A state moves one step at a time under one of 7 hidden systems, and each row is a state written as 20 numbers. Each run below is a few steps of one system.
K_281, run 1, 10 rows:
[[  9 -51 -28 -26 -11  -1  14  10 -46 -11  55 -15  21  -4  -6  11 -73  -8
   45  36]
 [-29 -17  36  21 -16  19 -38  51  39  24 -26  13  10 -19 -45  28  12 -16
  -43  30]
 [ -4  35 -28  30 -19 -26  21 -30  31   4 -12 -28 -32 -11  49 -34  19 -19
  -38 -12]
 [ 19  -5 -20 -51 -13 -25   9 -31 -52  -1  24  -3  26 -16 -17  -8 -47   1
   -4   3]
 [-16  -1  52 -20 -13  38   1  44  -1 -23  -7   3  14 -25 -31   3   8 -15
  -15  34]
 [-34  30   2  26   5  -5  29 -15  44   9  18 -40 -23  -4  10   5  10  14
  -19   1]
 [ -5  23  -9 -17  -4 -22   1 -54 -21   6  -2  25  17 -13 -15  12 -19  30
   -7 -22]
 [ 10  15  40 -34 -18  22   5  16 -32 -28 -15   4  -8  -6 -13   0  21  -6
   21 -10]
 [-12   9   5   0  35  14  24   9  18   6  23 -34  -6  19  -9   9  27  26
   15   7]
 [-10  15  -1  18  19  -3 -15 -28  13  -2   1  33  15  18  -5  16  -7  39
    3 -19]]
K_344, run 2, 10 rows:
[[ 52 -22 -22 -27 -60  13  11  -3 -15   3 -14   3 -16 -66  31 -37 -44 -54
    4  33]
 [ 18  38 -35  -6  -6  28  33  46  28 -14  37 -91 -26  19  14 -15  24  14
   -2  16]
 [-53   7   5   4  39 -45  -2 -11  11  18  41 -19  48  23 -35   3 -14  25
  -57   2]
 [-24 -13  41   4 -35 -19   6 -51  -5  -1  10  34  -8 -42  11  -6 -62 -33
   -7   2]
 [ 34  35 -21 -16 -36  20  25 -23  19  16  -6 -37 -59 -34  14   3  -1  10
   17  -9]
 [  8  63  -6 -27  10  -7  -5   6  11  -3   3 -25  21  20 -20 -17  26  37
  -44 -25]
 [-19   3  69  -6  28  -2  -7 -28   6 -17  22  34  16  18  -7 -12 -18   8
  -11 -19]
 [ -1   1  28   1  -6  25   5 -33   9  12 -22  31 -32 -31 -12  36  -4  17
   34  -1]
 [ 22  39 -12  -4 -30   5 -23  11  -5   4 -44   6 -15   1  -2  11  38  12
    5 -33]
 [ 24   4  16 -10  36   0 -18  11  -8 -11 -10  19  20  42  12 -29  32   8
    7 -28]]
K_719, run 3, 10 rows:
[[  8   2  30  -3 -18   2 -26  24   8  16 -10  48  36  -5   0 -17 -13   0
   25 -27]
 [-22  -2 -14   7 -17 -16  -3  39 -21  19 -22 -12   7  -1 -11  22  38  -7
   26  -6]
 [ -7 -30 -16  27  23 -14 -18   6   1  -2 -14   2   1  20   7  -3  19 -23
  -32  19]
 [ 13 -20   6  11 -11  -2 -15  16  17   3   5  27  26  -3  25 -36 -28 -23
   -2   3]
 [ -6  -8 -19  -3 -34 -14   1  27  -4  32   2 -10  13 -24  -3   7 -14 -12
   23   4]
 [-19 -11 -21  11  -8 -22   5  -5  -4   9  -6 -22 -10 -14  -2   7   8 -22
  -31  21]
 [ 16  -3 -12   3  -4  -8   5 -13   8  -8  15  -8  -1  -5  27 -32 -26 -19
  -23  10]
 [ 15   4 -10 -22 -19   4  16  -1   7  17  22 -12   9 -25   1 -10 -34   6
    9   9]
 [-14  15  -3 -10 -18   1  16 -14   1   5   8 -26 -20 -22 -13  19  -8   6
  -11  11]
 [ 10  15   0  -4   5   0  14 -33   1 -12   6 -19 -30   4   8  -6  -4   5
  -18  -4]]
K_585, run 4, 10 rows:
[[-67   4  29  45 -11  -9  29  38  23  -9 -18 -11   8 -19  29 -25  57 -46
  -10  21]
 [ 33 -19 -80  27  32 -14   6 -44   6   9  18  -7 -16  27  37   5 -23  26
   20   1]
 [ 27  -2  27 -29 -24   0 -49  -1  -1  36 -30  44  14 -18 -41  15 -21   5
  -17 -21]
 [ -7  16  11 -10 -29  10  16  53 -26 -34 -13 -23   5  -3  14 -23  43 -34
   11   8]
 [  0 -34 -31   9  38 -17  13  -2   9  20  47 -33   5  25   5  -6 -25   0
   -3  21]
 [ -4  -6  11  16 -13   8 -18 -27  22  11 -25  51   8 -34  -6  10 -27   0
  -19  12]
 [ 23  26 -10 -19 -44   0   5   4 -30 -16 -15 -17 -26  -9  16  -7  11 -17
   15 -19]
 [ -3  -2  -7 -30  23  -9  13  12 -10  15  29 -32  21   8 -30   1  -2  13
  -17  14]
 [-24  -5  25  22   4  13  -1  -7  13 -28   5  25  14  -4   5  -2 -19  -6
  -17  22]
 [ 11   8   2   4 -15  -4  13 -24   9  10   2  -9 -37 -11  25  -4  -8  -4
   19 -16]]
K_585, run 5 (10 x 20):
[[-30 -15  17  45 -18  44  -8  52 -23 -64 -21   1 -30  19   6  47  34 -20
   42  28]
 [  9  -7 -27  29  18 -51 -14  -7  48  62  20 -47 -27  36  26 -25   1 -12
  -35 -32]
 [ 15  11 -31  -4  16  15 -10  -7   4  14 -39  67  66 -29 -10   1  10  43
   15   7]
 [ 21 -28  28 -12 -32  -3 -32  35 -54 -23  -2  -3 -23  33  10   0  -6 -46
   29 -27]
 [ -7 -25 -16   1  23  -9  19  28  36  52   5 -40   5 -18  -7 -13  27 -17
  -27  33]
 [  2   1 -44  35 -17   8 -21   0   7 -25   0  31  34  -2  22   4 -36  13
   -7  20]
 [ 24  -9  16 -30 -30 -29  -6 -16 -26  24  -5   5 -12 -17   7 -23 -19 -34
    3 -27]
 [  2  -1 -15 -26  -1  23  19  21 -17  -6  -7 -26   5 -27 -25  11  20   1
   -8  44]
 [ -9   3   1  14 -12  -3 -11   6   8 -23  34 -12   6  18   8 -11 -43  -9
  -32  13]
 [ -5   8  12 -10  -5  -8  26 -37  13  17   4  11   1 -38  10 -16 -16   1
    1   1]]
K_133, run 6 (10 x 20):
[[-22  17 -15   9 -34 -14   0  34  19  42   6 -42 -13  -6 -12  27   8   7
   15 -18]
 [  1 -16  -9  -1  17 -51  -5 -29 -33  19  -8  12   8  20  12 -13  12 -13
    3 -31]
 [ 29  -3   5  -4  10  32  -6   3  -6 -41 -13  31  16   2  16 -25  -2   0
   -4  20]
 [ -6   2   7  -6 -11  26  -1  38  27  10  22 -30  -3  -4 -21  11 -13   6
   -5  22]
 [-32  -7 -11  19  -5 -35   6  -7   1  34   4  -9   0  -5   1  13   4  -6
    7 -12]
 [ 22  -7  -1   1  -8 -11 -13 -16 -28 -17 -16  23  -4   8  22 -15  -5 -18
    9 -15]
 [ 27   3  -1 -22   5  25   0  13   4 -12   0  -7   3  -7  -9 -10  -6   1
  -22  24]
 [-31  11  -4   9  -5  -5   6  13  16   8  17 -17  14  -6 -12  13  -7  10
  -13  11]
 [-13  -9  12  13  -6 -23  -4 -20  -9   9   3  10 -10   2   9   6 -12 -10
   12 -18]
 [ 28   3  -6 -12  -6  10  -1 -13  -8  -5 -18   9 -14 -11   8  -9   2  -2
   -1  -1]]
K_344, run 7 (10 x 20):
[[ 18  23  -5  -7 -19  -9 -44 -37   0  15 -36   4 -41  -1 -33  36  -2  14
  -53 -27]
 [ 29  33  32  -9  -4  11  -4   8  36   3 -18  35  27  -6  29 -59  14   2
   -4 -32]
 [  1  14  18 -11  34  32  15 -11 -15 -29  15  10  -3  27  -9  24   8  47
   55 -11]
 [ -5 -15  30 -10   3   3 -38   9 -13  21 -35  24  -8  -1 -48  42  24   1
  -11 -10]
 [  5  -1   8  34  -9   5 -21  10   7  -8 -43  40   0   1  36 -20  33 -22
   13 -14]
 [ 40 -17 -37  -2  26  14  -8  12 -15  -1   1   8   6  31  12   5   7  25
   48  -5]
 [  1 -30   6 -16   6   8 -21  48 -29   1  -8   2  27   6 -31  12  18 -14
   -2  22]
 [-24 -34  -2  44   2  -5  -9  23   5  -8  -7   2  -8  12  25   0  13 -35
    4  18]
 [ 12 -29 -59  17   3 -15  -2   3  -2  25   4  -5   9  -3  16   5 -11  -1
   15  15]
 [  8 -11 -25 -17 -19  -9   2  33 -24  -6  16 -29  19  -6   2 -16 -16 -24
  -10  21]]
K_133, run 8, 10 rows:
[[ 38  -7  12 -37  12  11 -17   6  -1 -12  -7 -32 -28   7 -25 -21   8 -25
  -87  26]
 [-50  38  -9  18  -2 -12  38 -10  44  -1  37 -16  44 -23  13 -19 -21  23
  -22  20]
 [-12  -9  24   3 -27  -6 -23 -33 -23   3  15  27 -18   2 -14  44 -56   9
   37 -28]
 [ 25   9   4 -18   1  11   5 -33 -14   2 -52   2 -48 -28  -7   7  40 -10
  -22   2]
 [ 11  57 -23  -8   0   2   6   5  15 -21  16 -32  12  23  10 -22  10  33
  -28 -17]
 [-17  -5  29  -5  37   0  -5 -20  17  16  29  18  24  16 -27  13 -24  36
    4  -8]
 [-16   6  23  19  -2  21   6  -8   3  -5 -31  20 -25 -17   2  30  29  10
   39  -7]
 [ 37  11 -17  -8   1   1 -11  14   3  13  -6 -32 -33  28  11  -8  28   6
   16 -29]
 [ 10   1 -11  -7  39 -10  -3   9  13  20   1  13  45  17  -4 -22  21  22
  -10  -4]
 [-19  -8  24  13   7  17  -5  30  -1 -20   5  19  23  14  -1   6   6   1
   30   5]]
K_362, run 9, 10 rows:
[[  9  -4 -16  26  13  22   9 -22  69  37  20   2 -17 -16  14   8 -35  33
   16  11]
 [ -4  39   3 -13 -46 -21 -20 -26 -25  -5 -18  31  20 -15 -10   2 -23   9
  -15 -36]
 [ -1   5  14 -28  11   3  26   7 -45 -31  -3 -30 -15   8  -3  -5  44 -13
    9   3]
 [  2 -12  -8  14  43  32   1  -1  37   0  18  -8  -6  16 -10  18  -7  32
   -7  32]
 [ -8  16  34   7 -28   0 -27   2  24  18   1  28  10  -3  -9   7 -26   9
    1 -27]
 [  6  15  -6 -10 -10 -11  11  -2 -34 -10 -16   5  -2   2  15  -4  30  -2
   37 -26]
 [ 21  -4 -24  -2  36   8 -10   2  -3  -8  -4 -13  -7  28  -8   4  23  13
  -20   9]
 [ -4  -3  30   2   7   6 -17  23  34  15  14   8  20  10  -7 -13 -11   2
  -15  -2]
 [ -4  -3  -5  10 -19 -10  -4  15  -8   8   1  13  15   1  16   1  -8  -5
   40 -18]
 [ 17 -11 -26   3   7 -13 -13  -4 -16  12 -22  -1 -14   7   2   5  21  -9
   -5  -5]]
K_719, run 10:
[[-32 -24   3  13  80 -20   8 -45   0 -18  10 -13  -5  29 -22   7  24   3
  -77  37]
 [ 35   5  48   2 -20  39 -19  -1  15 -53  15  46   3   9  43 -43 -52 -14
   17  -7]
 [ 20   8 -12 -28 -24   0  -2  23   5  69  -8 -10  -6 -22 -28  33   4  29
   60 -33]
 [-54  19 -11  22  17 -21  11 -20 -18 -18 -24  -9   3   1 -25  32  49   9
  -46  13]
 [ 34 -11  17   6  16   7 -20   4  -4 -41  18   5 -10  51  37 -41 -10 -24
   -9 -11]
 [ 25 -14   5 -20   6  24   1  21  20  40   2  25  25 -21  -9   0 -16  21
   44   4]
 [-44  19  -5  24 -32  -9 -11  14  -6   3 -18  -5   0 -11 -24  44  15   5
  -11  -4]
 [  6 -16   5  12  18 -27  -4 -10 -11  -6  -4 -13 -20  31  25 -25  21 -31
  -19 -13]
 [ 29 -15 -15 -11  13  16   0   6   2  -4   2  27  32 -11   9 -22 -14   4
   11  21]
 [-16  10   4   0 -34   3 -13  33  13  17   8 -10  12 -10 -20  18 -17   2
   -2  -1]]
K_617, run 11:
[[-19  25  49 -35 -24  36  22  50  22  -5  26  14  61 -38 -24 -15 -21  19
   19  21]
 [-45   9   9  26 -40 -28  14   0 -27  -1   0 -41 -54   6  13  36  21 -24
   33 -29]
 [ 27 -24 -30  14  50 -11 -26 -50   2  19 -36  25 -19  17  -4  14  19  13
  -36  -1]
 [ 39  13  14 -21  -3  30  -8  29  17 -14  10  33  47  -1   9 -45 -24  11
    5   2]
 [-35   9  18 -16 -26 -21  27  26 -15  18  30 -44   1  -6 -10   4   3 -12
   26 -14]
 [-16 -15 -18  28  16  -2 -12 -21 -14  -3 -30   4 -30   9 -12  45  26   4
   -6   6]
 [ 33 -10   2  11   6   7 -28  -6  21  -1  -4  38  13  13  22 -29 -24  -2
  -14  -7]
 [  1   8   1 -31 -19  -6  20  21  -1  26  17 -13  27 -24  -5 -19 -10   1
   16  -2]
 [-18   4 -12   6 -11  -1  -1  14 -26 -13  -3 -26 -17  12 -16  33  20   3
    4   5]
 [  2 -22   2  29  21  -2 -20 -11  16  -2  -6  16  -8  13  12  -5  -5 -11
  -22   7]]
K_281, run 12:
[[-46  31  -6   8 -13 -30  29  -4   2   2  72 -51   7  23   3  12 -37  25
   21 -20]
 [-23  -9  47 -15  23 -11 -12 -41 -13  19 -33  55  17 -23 -43  25  10   8
  -17  -7]
 [ 24  39   4  -1 -18  38  14  -1  -7 -46 -20 -19 -52   6  24   4  34   5
   18  -8]
 [ 10  10 -13 -29  31 -13  10   8   6  35  40 -25  26  25 -18  -1  -7  45
   24 -19]
 [-22  -5  27  23  17  10 -16  -1  -4 -24 -22  57  30  10   0   9  18   9
   14  -3]
 [ 19  -8  14  16  -3   5 -10  -4   9   4   3 -18 -60  27  20   9   7  -7
   31 -28]
 [ 31 -11 -44 -10  25  -4  -8   2   2  36 -11   8  20   4  -9   7  11  29
   19  -3]
 [  5  -6   1  19  -6   1 -27  32 -12 -25  -7  18  22  30  18 -14   4 -15
    4  -8]
 [ 12 -40   7  14  16 -10  -3   2  17  29  12  -9 -20  12  18 -13  -9 -25
    7   1]
 [ 11 -18 -43  17  -6   2 -19  -1   4  11 -17  11   4 -12   3  14 -11   0
   -6  20]]
K_362, run 13 (10 x 20):
[[ -7  15 -14  -5  -6 -33  -7  14  12  47 -24 -14  12 -13 -12 -11  36  -7
  -37 -14]
 [-17  -7  -3  17  13 -22  10   3  -7 -24  24  -9  21  22  33 -36  -4 -24
  -13   9]
 [ 24 -44  -7 -12  -4   3  -9   6  -7  18  18  -6  -9  -4  -7   5 -39 -15
   11  18]
 [-13   2 -10   8 -24  -1   4   7  16  24 -28   9   6 -45  -3   3   9 -11
  -12  15]
 [-13  20 -16  11 -21 -19  16 -12  -4 -13  10 -29 -16   0  22  -9  -4 -12
  -17  -4]
 [  6 -14   4 -25  14  -6  14 -28 -13   2  20  -9  -3  -9 -12  -3 -22   0
  -13  14]
 [-11   2  14  -3 -13  26   3   4   3 -16  -7  11   2 -27 -15  16 -12   2
   -4  28]
 [-12  23   0   6 -19   4  11 -10  10   5   2 -20 -26 -10  -2  20   0  13
   10  -9]
 [  1  16   3  -8  17  -5   9 -38  -9 -10  -1   8  -5   2  -4   4   1  20
   -7  -9]
 [ 11  11  23 -18   3  25  -5   5  -7 -26   2   4  -2   8 -13   5  -1  12
   -1   2]]
K_617, run 14:
[[  7  18  -5   5  -2   2   0  12  40  18  25 -46 -24  16   1  -1  -7  11
  -21  -6]
 [-32  25  -3  13  17  -1  21 -24   8 -16  -9  14  18 -15  -2   3  17  21
  -19  14]
 [ 18   5  27 -12  -9  10   6 -24 -17 -29   5   7 -27   4  15 -12 -14 -11
   10 -13]
 [ 16   7  19 -19  11   2   2   0  22  36  -3 -20 -19  -3 -15  -3  14   7
   -9 -11]
 [ -7  26   0   8  12  11   1   8   8 -10  -7   7  11  15   2   5  27  30
   12 -13]
 [ -7  -4  30  -3  13 -20  -2 -15 -18  -4  10  11   2  20   2  -8  -1  -3
    9 -25]
 [ 12 -12  17 -15   5   5  -8   3  -6  23 -17  11  -5  -8 -14  10  14   0
   18  -9]
 [  8   5  -6   9  -4  -2 -22  26   5  12  -4   3   9  21   3   3  10  10
   17 -22]
 [-14 -11  -2   2  11 -25  -6   6 -12  13   3  11  29   9  -4  -5   5  -4
    2  -5]
 [  6 -25   0  -2  -7   1 -13  13 -21  -3  -3  15   6   0  -5  10  -7 -10
   18   8]]

Name the system that made each run.
run 15 (2 x 20):
[[ -6 -39 -11  30  11 -18 -16 -11 -13   5 -25  40  13  -1  15   1   2 -22
   10   6]
 [ 27  -6  12  -9 -33  17 -11  35  -5 -21  -9  -3  -9  -7  16 -28  -3 -36
    0  10]]

K_133
run 16:
[[-23  28  -3 -28 -40 -13  25  14 -24  11  23 -55 -13 -16 -25  23   0   5
   15 -10]
 [-37  12   2   1  34 -14  10 -26 -11 -25  14  -9  18  14 -21   7   6  17
  -52  20]]

K_585
run 17, 2 rows:
[[  4  21  27 -36  33   3  46 -44 -22 -11 -17 -15 -34 -13  -7  -9  51   5
   -4  -3]
 [ 15  29   9  13  10  32 -41 -16  28 -24 -14  25  -8  17 -20  19  -7  37
  -43  -4]]

K_344
run 18:
[[ -7 -44  18  15  21 -16   1  -7  -7  28 -16  23  -8  -1   9   1  22 -23
   32  -3]
 [ 35   1 -26   4 -18  15  -7  33  -8 -15 -18   0  -2   3  33 -22  16 -18
   19   3]]

K_133
run 19 (2 x 20):
[[ -1  13  -7 -28 -17  10  15  31  12  51  13 -31   5 -28 -36  28  -1  29
   33   2]
 [-52  16  -4  43  11 -26   1 -30  -6 -13 -21  23   9   3   1  25  24   9
  -17  -8]]

K_362
run 20:
[[-19  32   5   4 -47 -43   2 -31 -44 -42  34 -18 -12  24  26 -13 -38 -16
   -6 -42]
 [ 16 -31  13 -38  36   3  15 -24 -13  25 -29 -12 -27 -34 -32  -2  37 -23
  -41  32]]

K_617
run 21, 2 rows:
[[-16  27  20  31 -36 -14   7  24  67  37  -6 -31 -23 -17  37 -40  21 -32
  -27 -19]
 [  8  -4 -49 -10   6 -42  23 -37 -31  -1  40  -4  34   8  32 -31 -41   5
   13  -7]]

K_362
run 22:
[[-11 -17 -35  15  25  42   9  31  -7 -36  14  22  49   3  -9  29  -8  35
   36  55]
 [-29 -16  32  26 -57 -27 -29   4  -3  -1  27   1 -10   2   5   6 -67 -40
  -13 -11]]

K_617
run 23, 2 rows:
[[-12  -1 -19  31  -1 -17  15 -22  20  25   3 -10 -23  -3  30   2   3  -2
   17 -11]
 [ 18   9 -29  -8   6  -3 -19 -19 -15  11 -23  15   2   2 -19  26   5  27
   -6 -12]]

K_585
run 24, 2 rows:
[[-14  21  31 -35 -15 -14 -18  -8 -21  15 -27  11  10 -23 -56  22  17   3
  -45 -10]
 [  8  16  40  28  -6  11 -11 -15  24 -25 -20  29 -25  11  39 -31  10 -15
   -2 -27]]

K_344
run 25 (2 x 20):
[[-42  -4  -3  39 -15 -43   2 -56  -9   4  -8   1 -38  -6  12  22 -10 -22
  -18 -15]
 [ 53   7 -11 -52 -15   8  -9 -24 -31   5 -22  -2 -21 -21 -25   3  -6   0
  -20  -1]]

K_281
run 26, 2 rows:
[[ 49  11 -23  -4 -11   0  12   0  13  23  -1  -5 -16  -2  47 -38   1  -4
   42 -30]
 [-14   7 -36 -19  13 -13  12  -6 -12  19  12  -8  41 -16 -38  26  -7  38
   -7  19]]

K_719
run 27:
[[  8  13 -10 -17 -42 -20  -4  29 -13  34  -6 -54 -36  -3 -12  16  24 -15
   10 -25]
 [ -5  -4 -40  29  46  -2 -11   1   8 -10 -14   0  10  32   1  10  38  19
  -27  14]]

K_617
run 28:
[[-27 -23  -9   8   3 -25  -8   9  -7  37 -20   0   7 -12 -25  23  23 -13
  -13   9]
 [ 21   0 -28  16   1   6 -19   7  -3 -28 -20  11   3  11  23 -16   8 -12
  -25  12]]

K_585
run 29 (2 x 20):
[[-29  56  23 -25 -20   2  20 -14 -33 -30 -36 -13 -12 -24 -33  23  55  13
  -25  -9]
 [ 22  15  29  24  22  -2 -45 -30  29  -5 -12  26 -29  47  15 -12   2   8
  -34 -45]]

K_344
run 30:
[[-31 -52  16  41  -7 -27 -65 -13 -27   7 -19  39 -17  26 -25  58 -22 -23
  -11 -11]
 [ 37  17 -11   1  -6  -3  -1   8  23  15 -57  -6 -25 -20  32 -49  59 -30
  -38  -9]]

K_585
run 31, 2 rows:
[[ 11   9  23 -29  -7  -1  -5  11  19  53  16  17  29 -14 -22   2 -25  33
   40 -31]
 [-22  20  32 -16 -11   1  18  -7 -48 -36 -25   2 -15 -10 -10  14  41 -12
   12  -9]]

K_344
run 32, 2 rows:
[[-23 -57  24  26  -1 -12 -10   5  12  20   7  31  19 -21   6  -6 -36 -41
   -6  29]
 [ 26  -7 -50   6 -49   6  -6   8   3  26 -11   2  -8 -40  14  16 -33  -3
   29  11]]

K_617
run 33:
[[ 16 -21 -49  43  46  15 -43 -25 -27 -52 -37  33 -15  51   3  37  24  20
  -19  16]
 [ 43 -48   4  -1 -10  14 -49  66  25  47  -5  40  40   1  -4 -18 -30 -17
   26   3]]

K_344
run 34, 2 rows:
[[ 37  -5   9 -47 -46  17 -20  46  -8  24  -8 -37 -24 -22 -35   3  -6 -26
  -23  10]
 [-46  12 -39   4  10 -49  32 -15 -16   4  13 -32  31 -10   0  -9  20  -8
  -41  18]]

K_133
run 35, 2 rows:
[[ -1   3  -1 -26 -18   4  17  14 -38 -31  12 -32  -6  -6  -6  -2   2 -16
   -7  20]
 [ -9  -9 -24  22  12  -9  -4 -18  18   5  16 -11  -7   7   2   6 -22   2
  -36  18]]

K_133
run 36 (2 x 20):
[[ -4   6  28 -35 -60   2  14 -14 -31   7   0   4 -18 -52 -17  21 -39 -17
   31  -5]
 [-28  25  -8 -17 -11 -10  25  -7 -31 -27   5 -55 -22 -10 -28  18  21  -7
  -44  21]]

K_585
run 37, 2 rows:
[[ -2 -22  77 -20 -54  25   2  62   6 -13  39 -12   2 -17   7 -36 -48 -55
   22  15]
 [-46   3 -28  34  29 -11  52 -26  18  20   3 -56 -47  -7   9  36  49  11
   18  15]]

K_344
run 38, 2 rows:
[[-19   6 -39  31 -19  -6  -7  -9  30  17  11 -11  -1 -13  -1  24 -31  13
  -23  14]
 [  3  14   6 -16 -38 -28 -17  -8 -15  13 -22  15  12 -24  -5 -17  -6 -24
  -31 -21]]

K_281
run 39 (2 x 20):
[[ -4   7  18 -24  -8 -11  -7 -31 -12  26   9  -1 -17  -7 -39  34 -23  19
   -2 -20]
 [ -3  31  22 -12   0   5  17 -19 -16 -28 -24  -2 -20  -8   2  -6  38  -3
  -14  -7]]

K_719
run 40, 2 rows:
[[ 14  15 -31   3 -19 -16  -2  -4  10  17 -27   1   6 -26  13 -21  11 -14
  -31   4]
 [  1  -1  -7 -19 -19 -15  10   6 -32 -20  21 -19  15  -1   7 -22 -18 -24
  -13   7]]

K_281
run 41:
[[ 56 -49  48 -30  13   3 -23 -32  16  12  14  31 -16 -11  15 -59 -58 -48
  -39   5]
 [ 11  46 -30 -17 -60  24  30  17  25  22 -16   4  19 -71  13  -5  -6  23
   42   3]]

K_719
